In the rows, 128 means zero.
Families of rows that turns and mirrors carry onto each other, the same ones carrying the whole set onto itself: the rest of each named row's family, in list order
4 families of 8 rows
z109: [122 155 101 108 109  90 124 108 113 117 165 116 144 107 118 139 144 168]
z318: [127 109 112 140 169 144 120 133 108 140 138 140 162 113  86 156 148 146]
z818: [120 121 107 108 139  99 114 108  93 120 119 160 147  91  83 129 146 169]
z906: [148 115 122 109 171 119 136 143 134 149 139 144 156 103 105 162 127 155]
z308: [171  97 109 126 136 104 117 140 124 149 142 103 141 143 124 138 109 132]
z467: [146 117 103 111 110  93 103 120 124 124 144 102 128 136 122 117  98 138]
z776: [155 135 112 116 136 105 138 129 113 149 165 106 157 119 129 163 158 164]
z421: [119 129 119  92  97  95 113 114 142 141 164 130 142 110 115 131 133 179]
z692: [147 119 102 130 172 125 129 130 102 136 132 145 169 105  84 150 150 164]
z891: [104  97 114 109 101  83  86 107 114 126 146 133 125 113 110 117 123 149]
z787: [107 118  96 129 117  74  95 115 101 103 172 124 137  96 117 119 122 141]
z387: [143  82 107 149 144 107 108 149 115 137 115 127 140 119 101 129 119 118]
z112: [136  80  96 145 155  97  93 120  82 121 130 140 146 111  95 122 126 132]
z729: [114 144 115  90 134 102 118 113 133 115 145 147 140  97 100 134 109 166]
z133: [168 128 105 112 139 114 137 136 128 143 168 121 173 111 103 143 137 183]
z272: [140 134 110  91 111  85 122 112 123 131 153 137 149  98 105 125 135 191]
z414: [144 104 110 116 108 100 108 131 144 143 185 106 151 130 126 127 116 156]
z351: [100 133  95 134 125  94 117 126 103 114 137 140 143  80  89 134 157 154]
z13: [171  84  98 146 159 109 113 141 105 136 164 117 167 129 110 133 117 142]
z105: [107  86 108 139 151 117  90 122  93 127 130 143 143 116  92 136 134 123]
z870: [166  97 101 118 113  81 108 128 121 134 178 112 153 123 126 113 108 161]
z406: [150  89 105 150 155 132 113 142 120 145 165 113 164 132 111 145 125 135]
z207: [130  92 101 116 113  71  88 108 100 117 147 136 136 107 111 105 117 151]
z58: [154  85 106 141 158  94 116 144 102 151 175 116 153 111 131 160 142 129]
z677: [150 121 113 122 137 131 130 140 146 150 175 112 169 125 112 149 131 168]
z635: [133 111 107 145 154 107 134 146 103 147 138 137 157  93 102 159 171 148]
z181: [144 116 103 114 125  82 110 117 109 126 195 101 145 121 142 141 123 147]
z549: [115  87  98 155 148  87 101 141  94 124 151 143 143  88 106 135 141 128]
z812: [122 104  97 133 118  93  98 129 114 113 121 129 128 114  97 111 105 129]
z487: [ 95 116 118 110 131 107 101 106 104 126 123 156 135 100  93 134 143 154]
z553: [115 120 114 114 160 111 122 134 129 127 124 164 147  83  85 143 126 154]
z96: [147 137 120  85 146 108 132 123 140 139 158 128 151 115 118 152 115 171]

Same family as z13: z818, z692, z112, z133, z272, z870, z207
Same family as z58: z109, z776, z787, z351, z635, z181, z549

Families of rows that turns and mirrors carry onto each other, the same ones carrying the whole set onto itself: the rest of each named row's family, in list order
5 families of 8 rows
z946: [139 152 145 133 120 143 150 139 167 137 131 106 123 122 125]
z759: [148 104 127 165 103 136  98  92 113 132 150 148 131  88 144]
z419: [139  97 113 167 117 112 115 119 176 144 145 130 123 124 126]
z585: [135 163 134 147 110 165 134 120 108 106 144 132 129  88 136]
z87: [106 134  96 159  91 148 122 121 142 105 146 140 140 118 113]
z845: [156  99 120 160  95 139 104  93 118 121 145 146 136  90 145]
z871: [146 101 117 162 114 104 108 122 167 149 144 133 117 129 127]
z442: [152 106 105 166 108 131  99  98 118 118 144 156 145  91 124]
z981: [156 114 118 185  98 136 112  97 127 139 148 151 139  80 124]
z34: [146 159 130 152 110 149 139 118 101 114 126 119 147  93 140]
z587: [170 133 158 144 127 131 130 119 133 151 132 119 110 103 152]
z158: [131 126 142 167 125 179 110 121 158 149 145 155 133 102 132]
z994: [131 125 155 153 120 178 123 102 151 151 151 139 129 103 144]
z167: [123 128 105 156  95 138 108 125 165  95 147 132 132 104  98]
z679: [149 167 140 145 113 158 133 123 124  93 129 117 130  98 139]
z747: [142 102 119 151 115 124 113 117 186 142 149 142 121 118 112]
z767: [116 135 107 155 104 163 122 123 152 101 164 142 125 116 100]
z505: [164 133 147 146 132 137 143 108 119 161 133 133 137 109 152]
z669: [131 135 139 168 121 178 126 116 153 141 153 146 137  79 124]
z472: [138  99 112 170 115 120 116 103 157 157 153 143 123 128 116]
z751: [148 118 116 173  96 142 108  87 114 117 154 128 137  81 133]
z423: [140 148 137 141 131 132 141 138 167 134 130 134 114 145 123]
z537: [165 115 150 144 134 130 128 104 126 163 134 127 120  96 136]
z959: [132 148 135 117 127 134 141 136 157 116 134 111 128 136 128]
z560: [156 131 102 139 103 100 137 114 123 105 133 108 118 115 130]
z101: [122 146 100 158  94 146 124 132 159  95 144 137 147 116 116]
z53: [138 166 127 150  96 157 126 109 126 106 132 126 152  92 148]
z872: [150  95 126 153 129 117 125 124 159 151 148 139 115 124 105]
z720: [182 126 147 147 136 129 126 115 141 150 132 122 113 100 148]
z563: [159 127 111 132 106  95 127 118 133 114 124 117 133 133 129]
z803: [132 163 125 144 122 134 142 150 163 125 137 117 115 132 124]
z51: [152 133 108 146 101  97 127 120 111 104 135 109 123 113 134]
z878: [147 164 133 138 109 167 132 116 106 111 132 132 131  94 134]
z402: [127 133 143 162 122 174 115 122 164 152 155 155 122 103 129]
z790: [132 162 124 145 133 137 146 143 161 134 133 116 118 125 116]
z962: [110 134  92 164  97 141 109 121 144 104 155 143 136 116 112]
z650: [163 125 110 147 112  93 125 111 125 100 120 141 131 115 133]
z666: [125 135 141 156 114 178 128 122 159 154 161 124 136 101 118]
z970: [170 129 147 160 124 112 127 102 128 150 122 120 123 110 157]
z945: [156 137  98 161 105  98 125 122 130 101 130 121 121 121 113]

Same family as z650: z981, z167, z505, z959, z53, z872, z666
Same family as z101: z946, z442, z34, z747, z669, z537, z563
Same family as z472: z994, z679, z767, z751, z423, z970, z945
Same family as z803: z759, z585, z871, z587, z51, z402, z962

Families of rows that turns and mirrors carry onto each other, the same ones carrying the whole set onto itself: the rest of each named row's family, in list order
6 families of 5 rows
z597: [148 104 118 135 103 148 157 120 116]
z452: [159 130 119 146 107 120 132 146 127]
z951: [132 127 132  90 109  92 141 127  83]
z972: [118 107 128 112 114  79 175 111 111]
z931: [120 122 120 103 116  92 154  93  95]
z741: [122 123 139  80 133 105 147 124 100]
z259: [145  83 130 100 126 104 150 101 109]
z689: [135 138 125 132 111 127 155 158 124]
z773: [128 152 121 122 115  78 133 116 113]
z42: [158 129 112 145 103 119 135 143 127]
z37: [140  96 135 105 104 121 164  91 107]
z163: [137 109  98 147 111 137 147 113 127]
z815: [126  98 130 143 127 145 158 115 118]
z211: [150 127 127 160 103 114 159 141 130]
z220: [138 107 118 140 101 149 161 116 117]
z463: [138  97 137 108 114 117 168  87 109]
z314: [136 104 128 126 121 140 167 127 141]
z398: [134 128 138 106 123  87 150 106  86]
z800: [111  97 114 112  96 126 169 122 126]
z317: [130 102  94 130 102 126 151 153 121]
z926: [134 121 109 129 127  96 122 150 132]
z707: [140 148 138 124 120  93 123 129 111]
z847: [108 125 133 120 135  82 144 132 110]
z151: [149 140 132 100 112  89 142 151 126]
z596: [135 125 146 103 118  86 154 103  89]
z743: [136 150 134 120 121  96 115 132 113]
z66: [141  92 129 107 136 113 181 120 106]
z208: [139 147 105 153 114 107 132 133 125]
z690: [135 147 140 116  93  99 127 135 128]
z155: [133  94 105 116 111 119 166  93 111]

Same family as z211: z951, z259, z815, z690
Same family as z155: z931, z773, z163, z208
Same family as z151: z741, z689, z314, z66
Same family as z847: z972, z800, z317, z926

Families of rows that turns and mirrors carry onto each other, the same ones carrying the whole set onto itself: the rest of each named row's family, in list order
4 families of 8 rows
z928: [138 139  97  93 134 119 137 153 142  92]
z300: [139 113 110 103 101 147 169 145 170 116]
z444: [ 86 122 125  98 111 131 129 130 178 152]
z313: [111 172 114  90 119 136 129 158 175 120]
z533: [131  94 118 111 118 116 136 134 127 131]
z216: [121  96 107 109 116 120 139 128 124 132]
z270: [115 100  97 102 146 141 119 143 179 120]
z625: [146 126 113 110 122 125 132 143 144  84]
z203: [106 133 107  95 128 116  93 141 137 124]
z630: [123 110 109  96 140 136 117 143 190 104]
z407: [ 98 114 121 101  96 137 136 140 172 161]
z798: [122 152 118  94  84 115 154 150 135 132]
z500: [105 158  99  84 112 140 137 158 186 122]
z316: [ 97 121 119 102 106 131 145 134 175 164]
z277: [149 138 106 103 117 127 135 146 139  89]
z584: [114 150 121 106  87 122 147 133 127 138]
z523: [111 110 116 101 133 141 126 137 194 103]
z593: [117  97  96  93 138 131 122 140 184 119]
z820: [116 172 117  96 115 131 137 153 177 105]
z23: [127 123 129 113  89 136 167 130 173 116]
z366: [130 128 122 106 100 143 171 134 180 118]
z466: [123 155 119  96  92 126 151 153 129 136]
z353: [107 142  98  96 124 110 100 146 144 143]
z852: [139 131  95  89 127 126 128 159 138  91]
z864: [114  91 120 118 109 122 122 119 144 127]
z337: [119 153 120 114  91 115 133 133 125 129]
z555: [103 139 108 103 134 119  92 140 148 117]
z551: [115 156 108  82 116 137 136 164 189 122]
z106: [126  88 116 112 111 120 136 118 141 124]
z835: [ 98 138 104  88 130 110 104 148 142 140]
z191: [129 111 119 100 106 148 172 146 170 109]
z887: [ 84 137 122 105 102 130 127 129 178 149]

Same family as z316: z300, z216, z593, z466, z852, z551, z835
Same family as z500: z928, z533, z270, z407, z798, z353, z191

Families of rows that turns and mirrors carry onto each other, the same ones carrying the whole set onto itself: the rest of each named row's family, in list order
5 families of 6 rows
z993: [108 140 117 135  99 136 123 133  92 165 139 132  99  96 171 169  78 114
 154 150 126 155 144 139]
z49: [116 113 125 114 131 132 126 114 142 151  92 112 130 134 156 146 126 139
 159 119 121 108 137 138]
z836: [113 124 146 162 119 141 109 101 155 118 120 127 122 101 144 150 168 121
 137 111 127 131 133 135]
z699: [118 129 128 147 121 155 100  98 146 131 115 131 120  97 141 136 164 134
 129 106 143 125 124 137]
z162: [ 91 152 129 137 111 136 130 139  98 152 129 132 121 126 184 174  77 116
 145 147 139 151 139 132]
z104: [124 110 133 117 132 142 114 120 139 152 112 120 119 133 138 137 137 142
 148 131 123 108 125 157]
z588: [ 95 126 139 134 122 152 113 101 135 128 129 116 115  95 143 133 173 116
 134 107 142 137 121 136]
z628: [113 107 119 112 129 124 114 108 147 150 117 103 118 119 144 147 149 138
 135 134 107 115 134 148]
z338: [ 77 146 141 152 127 134 109 149 103 140 118 121 125  98 115 151  90 111
 152 142 163 162 148 104]
z573: [116 107 123 122 135 138 121 116 143 160 134 113 127 125 142 134 132 140
 152 114 114 114 155 152]
z866: [101 139 106 157 102 106 135 111 151 153 106 134  95  91 167 159  95 114
 137 156 131 149 145 104]
z365: [ 92 143 105 150 111 110 130 130 146 159 123 133  93  97 155 141  89 122
 129 169 147 151 144 106]
z334: [107 124 122 154 109 155 109  99 147 135 144 122 116  82 144 133 158 122
 146  92 142 131 136 137]
z633: [ 83 152 143 148 132 132 112 140  94 147 137 123 125  70 135 152  98  97
 143 139 141 168 148 111]
z561: [ 96 136  97 145 122 110 125 126 137 154 114 129  93  64 150 133  94 116
 141 157 128 156 151 111]
z879: [ 86 162 137 155 123 124 122 139 120 145 132 126 132  88 135 152  93  92
 137 148 165 162 131  99]
z255: [ 90 141 100 145 113 105 133 121 149 138 133 127  96  79 160 143 108 105
 126 164 136 165 135 117]
z376: [104 125 119 101 107 148 101 119 111 146 118  98 133 106 156 162 139 120
 161 104 143 116 102 148]
z988: [ 87 122 111 130  94 151  85 128 117 149 106 109 121 111 137 160 113 142
 164  96 153 109 113 142]
z804: [105 126 130 165 113 162 104 103 140 120 127 140 119 105 123 141 143 124
 138  94 147 143 131 147]
z157: [120 141 114 145  99 146 122 131 102 150 130 140 113 126 155 177  74 119
 152 151 139 156 153 138]
z832: [102 154 120 141  98 127 116 144 110 160 145 130 118 115 166 179  72 116
 139 160 144 148 130 131]
z213: [ 67 152 147 158 125 114 119 147 122 124 124 120 122  83 140 152  98 102
 148 145 148 157 126 106]
z672: [103 142 120 122 101 122 134 129 110 169 143 119 113 118 167 176  87 102
 143 162 129 156 140 127]
z131: [ 93 118 117 117 108 145  96 135 120 153 130  94 132  94 140 148 126 130
 176  94 143 106 115 144]
z629: [ 81 126 137 129  99 154  99 133 114 128 113 105 116 107 160 154 138 135
 166 102 151 111 103 140]
z476: [102 124 137 123 102 152  86 125 118 150 111 103 127 103 136 156 141 133
 160 107 150 106 101 133]
z327: [ 67 160 130 134 124 120 114 140 103 143 138 107 132  83 151 157 102  98
 135 144 155 164 133 104]
z646: [ 95 136  92 166 101 117 112 128 145 139 106 131  91  80 140 149  95 133
 137 155 146 154 153 111]
z732: [110 104 128 132 133 134 116 114 148 159 105 121 119 136 115 138 120 143
 150 122 121 115 147 141]

Same family as z338: z988, z804, z157, z646, z732
Same family as z628: z588, z255, z376, z672, z327
Same family as z365: z699, z104, z879, z832, z476
Same family as z633: z993, z573, z334, z561, z131

Families of rows that turns and mirrors carry onto each other, the same ones carrying the whole set onto itself: the rest of each named row's family, in list order
5 families of 6 rows
z765: [155 132 149  99 102 111 107 124 106 139 121 109 110 128 134 143 111 106]
z600: [143 122 114  98 131 120 105 152 108 141 127 106 133 126 135 140 105  94]
z515: [109 172 137 138  92 126 124 115 103 131 118 149 100 155 118 127 149 120]
z901: [103 135 107 145 134 177 105 171 116 130 128 148 118 136 114 164 134 118]
z156: [ 97 171 138 141 101 127 128 120  87 121 128 155 109 148 118 133 149 115]
z605: [140 111 115 109 132 119 101 151 116 136 133 109 121 140 151 160 109  98]
z222: [138 108 121  93 128 116 113 145 119 134 136 118 118 122 138 155  98 101]
z961: [ 99 178 139 146  88 120 125 127 108 132 136 148  95 142 132 141 151 117]
z449: [ 93 178 149 138  99 137 127 121  90 124 123 135 102 140 117 133 144 119]
z886: [108 151 110 150 105 125 135 123  95 124 137 123 108 161 139 138 154  92]
z330: [110 144 145 127 118 169  88 152 118 139 107 158 125 122 113 169 116 132]
z282: [ 98 131 118 140 130 184 105 148 131 137 133 148 116 127 104 159 128 108]
z948: [156 144 145 105 127  98 100 139 104 140 127 115 129 127 143 138 113 111]
z603: [149 143 152  97 110 109 109 123 120 152 130 114 126 123 137 142 109 103]
z736: [ 87 161 116 140  94 119 141 133 100 134 139 121 100 146 144 130 140  94]
z795: [152 131 151 112 122 109 102 124 108 149 115 119 116 134 148 140  98 115]
z980: [101 143 109 142 128 179 117 167 119 133 138 161 129 123 119 161 127 118]
z781: [124 139 145 133 129 173  88 145 132 134 127 158 127 119 108 170 123 124]
z623: [ 96 166 112 148 108 124 151 123  97 126 144 123 118 140 135 142 136  94]
z825: [141 122 107  97 122 114 116 144 120 131 137 110 132 129 134 162 105  92]
z932: [ 98 154 119 138 103 116 146 110  89 124 137 128 113 139 128 135 143  89]
z556: [ 98 135 115 143 130 171 119 163 111 138 132 159 116 113 101 158 123 121]
z57: [112 139 144 126 133 163  83 151 119 149 115 152 102 112 104 164 112 127]
z159: [104 137 103 142 141 169 116 160 131 138 140 154 111 121 103 163 121 117]
z685: [114 130 140 129 127 161  88 159 114 145 120 167 116 113 114 172 109 126]
z978: [109 149 146 119 124 163  92 155 134 156 122 156 118 109 105 163 114 127]
z395: [156 123 147 105 111 103 113 124 107 137 131 124 118 136 144 142 106 106]
z150: [140 115 116 102 139 117 108 147 125 137 143 126 125 129 153 152 101  98]
z775: [ 98 186 146 136 100 131 133 120 103 142 130 142 111 136 117 126 147 115]
z590: [112 158 105 138 101 118 139 118 100 128 144 139 116 147 138 134 152  87]

Same family as z685: z156, z222, z932, z556, z395
Same family as z590: z765, z449, z980, z57, z150
Same family as z886: z901, z605, z603, z978, z775

